128 stands for zero in the data rows.
Every row has a hidden score from 0 to 30. What is each row's score? 15 is about the middle. The score is a weighted sum of the row's numbers plus the product of two more (or one squared), each taken from its middle value.
[112, 116, 114, 109, 109, 116, 114, 117, 127, 182, 126, 123, 122, 172, 109, 117] -> 10
[113, 133, 133, 114, 129, 118, 118, 135, 132, 153, 121, 129, 131, 141, 108, 115] -> 8
[136, 161, 120, 145, 116, 146, 120, 98, 130, 108, 143, 131, 114, 130, 115, 116] -> 7
[146, 84, 167, 116, 191, 127, 183, 150, 90, 88, 82, 89, 206, 103, 154, 190] -> 8
[103, 157, 102, 99, 97, 107, 102, 104, 167, 136, 170, 155, 108, 138, 119, 105] -> 17
[133, 84, 183, 107, 191, 112, 154, 175, 91, 114, 82, 89, 212, 106, 137, 188] -> 23
[153, 84, 182, 117, 180, 132, 178, 138, 91, 102, 82, 89, 203, 107, 148, 171] -> 14
[97, 164, 94, 98, 107, 92, 95, 133, 192, 148, 158, 187, 97, 110, 103, 96] -> 15
[109, 109, 119, 108, 114, 124, 115, 124, 131, 194, 114, 114, 137, 170, 99, 116] -> 6
[128, 158, 119, 138, 122, 129, 128, 104, 128, 102, 149, 142, 110, 124, 131, 121] -> 11
[95, 186, 89, 98, 87, 94, 90, 101, 200, 112, 200, 212, 87, 110, 88, 89] -> 22
[101, 164, 96, 100, 99, 98, 96, 113, 170, 134, 171, 169, 102, 139, 102, 100] -> 17
[130, 84, 174, 110, 170, 113, 160, 190, 91, 132, 82, 89, 221, 109, 124, 172] -> 23
[135, 144, 122, 135, 124, 127, 120, 115, 133, 110, 140, 138, 115, 110, 161, 129] -> 16
[119, 101, 131, 114, 134, 135, 127, 162, 110, 175, 103, 107, 153, 140, 119, 135] -> 12
[135, 87, 178, 118, 171, 133, 167, 152, 93, 110, 85, 92, 196, 112, 139, 177] -> 17
[95, 141, 92, 98, 92, 102, 95, 96, 154, 152, 159, 145, 97, 194, 99, 97] -> 15
[106, 168, 110, 113, 109, 103, 103, 133, 171, 131, 157, 169, 103, 109, 109, 106] -> 16
[122, 136, 117, 123, 122, 118, 125, 120, 137, 146, 133, 138, 130, 125, 116, 129] -> 11
[123, 147, 118, 126, 124, 113, 113, 134, 140, 115, 146, 140, 111, 132, 122, 114] -> 19
[149, 128, 137, 164, 125, 149, 139, 108, 113, 108, 127, 119, 125, 121, 125, 140] -> 13
[121, 149, 134, 116, 124, 109, 116, 161, 142, 143, 133, 139, 122, 108, 113, 123] -> 17
[99, 139, 98, 99, 94, 112, 104, 101, 176, 154, 167, 148, 107, 149, 107, 102] -> 18
[95, 106, 97, 94, 91, 107, 101, 98, 130, 141, 119, 112, 106, 255, 100, 100] -> 16
[110, 100, 126, 102, 104, 128, 114, 111, 118, 174, 108, 105, 144, 189, 131, 125] -> 12
[145, 123, 147, 155, 156, 121, 137, 122, 110, 96, 114, 121, 120, 109, 184, 142] -> 20
[128, 119, 132, 124, 131, 127, 137, 149, 123, 145, 123, 123, 129, 117, 133, 134] -> 16
[131, 83, 206, 108, 204, 111, 169, 158, 90, 86, 81, 88, 227, 103, 131, 191] -> 24
[164, 101, 143, 159, 154, 145, 170, 115, 101, 96, 100, 101, 142, 111, 170, 154] -> 10
[95, 148, 92, 95, 93, 92, 93, 115, 198, 176, 145, 170, 95, 144, 92, 92] -> 11
[121, 94, 150, 114, 121, 131, 143, 145, 102, 176, 93, 96, 178, 139, 126, 156] -> 11
[121, 122, 130, 125, 122, 127, 126, 135, 123, 157, 121, 115, 131, 134, 137, 127] -> 13
[155, 102, 190, 150, 172, 133, 168, 136, 99, 108, 98, 104, 147, 106, 129, 138] -> 5
[172, 154, 129, 200, 126, 157, 138, 83, 103, 80, 138, 115, 100, 106, 178, 119] -> 14
[100, 93, 115, 95, 101, 123, 110, 103, 106, 181, 96, 98, 130, 247, 109, 111] -> 10
[122, 93, 154, 121, 143, 126, 139, 153, 102, 172, 93, 98, 181, 128, 133, 142] -> 9
[147, 84, 189, 118, 201, 126, 171, 158, 91, 105, 82, 89, 196, 104, 122, 179] -> 19
[131, 103, 137, 129, 142, 140, 137, 131, 111, 127, 112, 106, 143, 140, 143, 135] -> 16
[173, 125, 134, 170, 160, 150, 141, 96, 107, 85, 121, 124, 109, 105, 160, 143] -> 14
[142, 112, 131, 146, 142, 143, 139, 127, 112, 116, 115, 110, 137, 128, 127, 149] -> 14
[98, 102, 104, 94, 99, 117, 108, 103, 125, 196, 113, 109, 117, 226, 106, 105] -> 7
[145, 98, 155, 116, 174, 128, 152, 142, 102, 131, 95, 100, 178, 120, 109, 170] -> 11
[110, 98, 129, 105, 106, 152, 116, 110, 110, 165, 105, 103, 148, 193, 120, 119] -> 13
[117, 143, 122, 119, 129, 111, 119, 153, 140, 144, 132, 144, 118, 115, 119, 118] -> 15
[120, 122, 123, 113, 127, 121, 121, 144, 137, 157, 130, 131, 129, 124, 122, 125] -> 16
[103, 124, 105, 105, 101, 113, 113, 113, 146, 176, 139, 132, 117, 169, 100, 109] -> 10
[179, 99, 143, 170, 162, 175, 167, 101, 95, 87, 95, 96, 139, 114, 143, 165] -> 5
[106, 125, 113, 108, 109, 118, 113, 118, 137, 156, 121, 127, 113, 183, 107, 109] -> 10
[151, 113, 150, 151, 138, 148, 148, 128, 104, 106, 101, 104, 143, 117, 156, 151] -> 13
[169, 118, 143, 177, 150, 161, 159, 101, 104, 86, 119, 113, 121, 109, 144, 135] -> 11
[94, 183, 97, 98, 101, 92, 92, 122, 182, 120, 178, 199, 91, 118, 98, 92] -> 18
[96, 154, 93, 97, 100, 93, 96, 127, 198, 136, 170, 191, 94, 121, 91, 97] -> 22
[115, 133, 132, 110, 117, 116, 119, 137, 133, 161, 141, 127, 129, 132, 112, 117] -> 14
[144, 88, 168, 122, 187, 136, 166, 151, 94, 111, 86, 93, 191, 112, 131, 162] -> 14
[90, 173, 92, 93, 89, 94, 90, 97, 193, 143, 189, 176, 91, 136, 92, 93] -> 18
[152, 94, 162, 144, 140, 148, 156, 124, 96, 122, 91, 95, 153, 135, 135, 153] -> 12
[111, 137, 103, 108, 109, 111, 109, 147, 149, 151, 137, 154, 114, 139, 106, 108] -> 14
[143, 87, 204, 121, 164, 127, 163, 154, 92, 111, 84, 90, 207, 108, 140, 158] -> 10
[116, 150, 123, 128, 124, 107, 118, 151, 142, 129, 131, 156, 115, 111, 124, 116] -> 15
[157, 88, 172, 148, 166, 160, 174, 111, 92, 86, 85, 91, 148, 112, 201, 157] -> 16
[122, 94, 167, 112, 132, 134, 146, 139, 102, 178, 95, 97, 187, 127, 121, 147] -> 3
[142, 91, 156, 128, 160, 117, 150, 200, 98, 134, 91, 98, 177, 111, 127, 155] -> 26
[100, 162, 99, 97, 101, 98, 100, 124, 172, 152, 162, 166, 100, 134, 98, 100] -> 14
[143, 102, 143, 134, 155, 135, 151, 144, 104, 118, 104, 103, 150, 114, 159, 158] -> 14
[134, 92, 138, 115, 133, 125, 139, 168, 99, 153, 92, 96, 163, 142, 150, 144] -> 16
[162, 114, 147, 154, 156, 155, 154, 106, 104, 99, 110, 108, 130, 112, 155, 148] -> 11
[109, 126, 131, 109, 112, 111, 123, 125, 134, 150, 130, 118, 127, 165, 113, 110] -> 14
[96, 135, 100, 99, 98, 103, 104, 106, 168, 185, 154, 146, 103, 155, 105, 98] -> 12
[127, 89, 142, 118, 147, 126, 158, 188, 96, 144, 89, 95, 180, 128, 132, 150] -> 20
[134, 97, 153, 121, 144, 116, 139, 190, 108, 161, 99, 108, 150, 114, 127, 151] -> 23
[127, 87, 155, 109, 161, 116, 152, 229, 96, 136, 86, 93, 196, 115, 127, 151] -> 26
[103, 179, 97, 106, 99, 107, 102, 93, 161, 115, 177, 155, 95, 154, 103, 95] -> 12
[119, 158, 106, 120, 107, 110, 110, 123, 162, 110, 177, 166, 104, 113, 111, 109] -> 22
[98, 174, 98, 103, 105, 97, 97, 113, 188, 133, 170, 176, 96, 119, 97, 101] -> 15
[143, 93, 163, 120, 154, 125, 153, 179, 97, 120, 90, 97, 173, 111, 157, 162] -> 21
[104, 167, 99, 103, 111, 96, 103, 164, 164, 143, 154, 184, 99, 107, 103, 101] -> 15
[122, 94, 148, 109, 139, 132, 140, 152, 107, 160, 97, 103, 167, 143, 124, 135] -> 10
[108, 157, 116, 104, 103, 108, 112, 119, 154, 141, 169, 154, 106, 130, 104, 106] -> 17
[111, 184, 105, 118, 111, 106, 113, 110, 162, 103, 197, 169, 96, 107, 106, 100] -> 19
[100, 188, 91, 106, 101, 103, 96, 104, 183, 111, 182, 189, 93, 117, 101, 95] -> 15
[94, 195, 94, 98, 97, 93, 93, 101, 203, 127, 173, 186, 90, 117, 92, 92] -> 9
[112, 176, 108, 123, 126, 118, 117, 107, 143, 106, 172, 175, 101, 108, 115, 109] -> 12
[160, 95, 181, 142, 164, 145, 163, 138, 98, 99, 92, 98, 156, 108, 134, 168] -> 19
[106, 128, 115, 106, 110, 105, 108, 135, 135, 202, 122, 132, 127, 150, 112, 111] -> 8
[126, 119, 130, 121, 141, 123, 136, 158, 114, 158, 106, 113, 151, 127, 110, 143] -> 13
[134, 123, 123, 130, 147, 120, 137, 173, 121, 122, 117, 124, 129, 108, 150, 131] -> 20
[121, 142, 122, 123, 118, 111, 113, 129, 153, 131, 141, 146, 108, 121, 126, 115] -> 18
[108, 132, 119, 110, 110, 112, 111, 122, 138, 163, 133, 129, 117, 160, 117, 109] -> 12
[136, 87, 182, 117, 159, 119, 161, 191, 94, 131, 84, 92, 187, 111, 135, 160] -> 21
[128, 109, 132, 121, 137, 123, 139, 147, 118, 172, 110, 109, 146, 128, 119, 138] -> 13
[97, 158, 98, 100, 95, 103, 100, 100, 173, 147, 172, 155, 97, 150, 103, 99] -> 15
[131, 111, 133, 124, 124, 120, 126, 138, 119, 171, 124, 117, 141, 125, 120, 143] -> 18
[120, 116, 132, 114, 120, 109, 119, 180, 128, 141, 127, 130, 131, 129, 120, 134] -> 25
[122, 146, 118, 122, 133, 117, 119, 135, 147, 122, 145, 152, 114, 110, 113, 121] -> 17
[152, 105, 161, 129, 165, 132, 145, 160, 103, 117, 103, 109, 145, 111, 134, 147] -> 20
[100, 119, 111, 95, 93, 113, 105, 100, 138, 207, 140, 117, 120, 190, 96, 103] -> 8
[86, 187, 85, 88, 82, 86, 85, 85, 209, 110, 217, 211, 82, 124, 86, 84] -> 29
[188, 99, 142, 168, 195, 168, 162, 108, 96, 87, 95, 97, 125, 108, 149, 152] -> 10
[114, 175, 109, 114, 108, 115, 110, 99, 159, 112, 181, 164, 102, 112, 115, 115] -> 15
[150, 93, 168, 128, 173, 143, 168, 143, 96, 109, 89, 94, 172, 109, 132, 177] -> 12
[115, 131, 127, 126, 123, 121, 113, 126, 139, 137, 147, 148, 117, 120, 115, 126] -> 20
[98, 122, 101, 97, 101, 108, 103, 116, 151, 179, 139, 134, 115, 176, 106, 104] -> 13
[90, 152, 90, 89, 98, 87, 90, 143, 197, 160, 153, 191, 94, 129, 88, 92] -> 17
[169, 114, 122, 238, 120, 199, 143, 80, 96, 79, 113, 102, 100, 104, 219, 129] -> 14
[86, 198, 83, 87, 85, 85, 85, 89, 217, 100, 212, 228, 81, 108, 86, 84] -> 26
[97, 160, 99, 99, 93, 107, 97, 95, 184, 136, 172, 159, 97, 150, 97, 95] -> 18
[139, 105, 155, 132, 164, 119, 149, 154, 107, 142, 104, 109, 153, 108, 120, 156] -> 19
[109, 100, 120, 108, 111, 121, 121, 120, 114, 187, 106, 104, 142, 186, 116, 129] -> 8
[131, 168, 117, 141, 117, 120, 118, 109, 137, 100, 165, 146, 106, 114, 127, 115] -> 16
[90, 202, 87, 94, 91, 91, 90, 92, 194, 106, 197, 215, 86, 115, 90, 90] -> 16
[139, 128, 137, 130, 137, 119, 134, 146, 129, 122, 128, 128, 127, 119, 110, 127] -> 17
[175, 93, 145, 166, 151, 170, 177, 102, 95, 93, 93, 95, 148, 111, 163, 164] -> 4
[149, 108, 156, 162, 147, 150, 149, 128, 109, 97, 110, 109, 136, 107, 145, 154] -> 19
[144, 113, 139, 130, 131, 144, 137, 123, 111, 117, 118, 112, 126, 130, 172, 131] -> 18
[95, 160, 96, 96, 91, 101, 98, 91, 189, 150, 190, 169, 94, 133, 102, 93] -> 19
[131, 99, 158, 121, 127, 120, 144, 176, 106, 137, 98, 103, 165, 125, 144, 145] -> 21
[142, 125, 131, 139, 140, 137, 141, 122, 112, 124, 123, 117, 136, 129, 123, 123] -> 9
[126, 116, 132, 116, 133, 116, 127, 155, 118, 156, 113, 120, 135, 134, 129, 131] -> 15
[127, 98, 153, 119, 143, 124, 135, 171, 107, 159, 98, 106, 166, 131, 111, 139] -> 13
[90, 91, 103, 90, 87, 114, 97, 88, 105, 185, 99, 96, 113, 255, 91, 94] -> 11
[102, 101, 118, 101, 104, 112, 114, 126, 115, 191, 102, 106, 122, 215, 107, 116] -> 8
[145, 153, 124, 164, 127, 141, 125, 99, 117, 94, 140, 128, 112, 124, 136, 125] -> 12
[109, 116, 127, 104, 110, 119, 114, 137, 143, 174, 124, 130, 132, 141, 115, 120] -> 14
[132, 137, 129, 126, 141, 120, 136, 148, 126, 120, 122, 134, 122, 117, 126, 127] -> 13
[101, 142, 107, 102, 98, 113, 102, 107, 163, 144, 158, 151, 104, 151, 113, 107] -> 20
[112, 162, 105, 115, 105, 109, 107, 119, 162, 127, 163, 177, 102, 114, 109, 109] -> 15
[133, 96, 133, 120, 145, 121, 140, 166, 106, 171, 96, 103, 151, 131, 132, 141] -> 17
[101, 116, 111, 104, 108, 116, 103, 102, 140, 154, 144, 129, 119, 185, 107, 113] -> 21
[121, 97, 149, 116, 134, 115, 129, 164, 104, 176, 99, 100, 157, 129, 156, 149] -> 20
[139, 89, 167, 127, 176, 139, 156, 155, 95, 129, 86, 93, 179, 110, 141, 161] -> 15
[142, 133, 141, 131, 155, 111, 130, 172, 126, 108, 130, 131, 119, 107, 118, 126] -> 24
[117, 111, 149, 114, 124, 124, 123, 129, 110, 173, 108, 106, 146, 159, 106, 133] -> 9
[109, 156, 120, 119, 120, 100, 113, 144, 147, 151, 144, 151, 112, 117, 106, 113] -> 15
[107, 161, 105, 110, 104, 106, 105, 116, 161, 131, 176, 173, 102, 118, 107, 108] -> 19
[185, 131, 121, 227, 126, 175, 131, 82, 101, 78, 129, 113, 93, 105, 190, 123] -> 17
[91, 195, 88, 91, 87, 90, 89, 93, 208, 105, 201, 209, 85, 115, 92, 88] -> 22
[133, 100, 145, 116, 149, 119, 143, 172, 108, 162, 101, 105, 154, 122, 125, 143] -> 17
[118, 213, 106, 125, 111, 111, 104, 97, 160, 94, 183, 173, 95, 106, 102, 96] -> 8
[107, 173, 101, 104, 110, 92, 98, 167, 173, 116, 151, 201, 97, 106, 95, 98] -> 17
[121, 147, 118, 124, 125, 110, 116, 150, 135, 116, 134, 147, 119, 116, 140, 125] -> 18
[93, 208, 89, 97, 97, 90, 91, 110, 189, 103, 188, 217, 87, 106, 93, 91] -> 14
[97, 186, 95, 95, 99, 89, 92, 128, 194, 129, 169, 200, 91, 106, 98, 94] -> 15
[132, 96, 150, 118, 155, 119, 144, 214, 104, 142, 96, 101, 155, 116, 127, 145] -> 25
[145, 116, 146, 139, 150, 131, 144, 148, 106, 122, 109, 108, 141, 112, 143, 147] -> 17
